[[.37, .44, .20, .25, -.30],
[.33, .39, .32, .33, -.40],
[-.09, -.77, -.34, .28, .32],
[.10, -.68, -.58, .14, .56]]
|
[[.37, .44],
[.33, .39]]

[[.76, -.07, -.01, -.13],
[-.21, -.41, .00, -.09],
[.60, .07, .00, -.09],
[.76, .10, -.30, -.09]]
|
[[.76, -.07],
[-.21, -.41]]

[[.27, .06, .13, -.28],
[-.12, .78, .09, -.21],
[-.27, -.06, -.13, .28],
[.18, -.66, -.04, .10],
[.10, .71, .17, -.38]]
|
[[.27, .06],
[-.12, .78]]

[[-.17, .13, -.03, -.02, -.40],
[-.16, .16, -.03, .00, .56],
[.06, .05, .18, -.06, .24],
[.05, -.03, .05, .05, -.44],
[-.05, .12, .01, -.03, -.67]]
|
[[-.17, .13],
[-.16, .16]]

[[.26, -.38, .78, .14],
[-.18, -.44, .45, .11],
[-.19, -.24, .20, -.01]]
|
[[.26, -.38],
[-.18, -.44]]

[[-.07, -.45, -.08, -.17],
[-.35, .72, .10, -.04]]
|
[[-.07, -.45],
[-.35, .72]]

[[-.09, -.21, -.30, -.45, .07],
[-.08, -.22, -.35, -.52, .12],
[-.08, -.26, -.41, -.62, .16]]
|
[[-.09, -.21],
[-.08, -.22]]

[[.17, .17, -.44, -.52],
[-.22, -.48, .26, -.70]]
|
[[.17, .17],
[-.22, -.48]]

[[-.31, -.04, -.43],
[.18, -.08, -.02],
[-.42, -.08, -.66],
[-.44, -.06, -.61]]
|
[[-.31, -.04],
[.18, -.08]]
---
[[.35, -.35, -.21],
[-.04, -.19, .02],
[.54, .04, .39],
[.14, .22, -.71]]
|
[[.35, -.35],
[-.04, -.19]]

[[-.01, -.51, -.41, .13, .72],
[-.12, -.35, -.34, -.01, .49],
[-.15, -.37, -.38, .00, .51],
[.01, .57, .43, -.16, -.76]]
|
[[-.01, -.51],
[-.12, -.35]]

[[-.63, -.64, -.63, .77],
[.18, -.04, .33, -.56],
[.05, .41, .22, -.24],
[.30, .45, .08, -.12],
[.42, .01, .16, .01]]
|
[[-.63, -.64],
[.18, -.04]]

[[.01, .08, .09, .14, -.62],
[-.01, -.29, .11, .24, -.07]]
|
[[.01, .08],
[-.01, -.29]]

[[-.02, .57, .07],
[-.36, .09, .19]]
|
[[-.02, .57],
[-.36, .09]]

[[-.45, -.59],
[-.46, -.63],
[-.31, -.61],
[-.41, -.62]]
|
[[-.45, -.59],
[-.46, -.63]]

[[.08, .24, -.13, -.59],
[-.19, -.31, -.06, .48],
[.55, -.04, .27, .01],
[-.23, -.01, -.38, -.45],
[-.13, -.06, .14, .46]]
|
[[.08, .24],
[-.19, -.31]]

[[-.03, -.08, .17, -.04],
[.38, .46, -.39, -.17],
[.48, .60, -.57, -.27]]
|
[[-.03, -.08],
[.38, .46]]
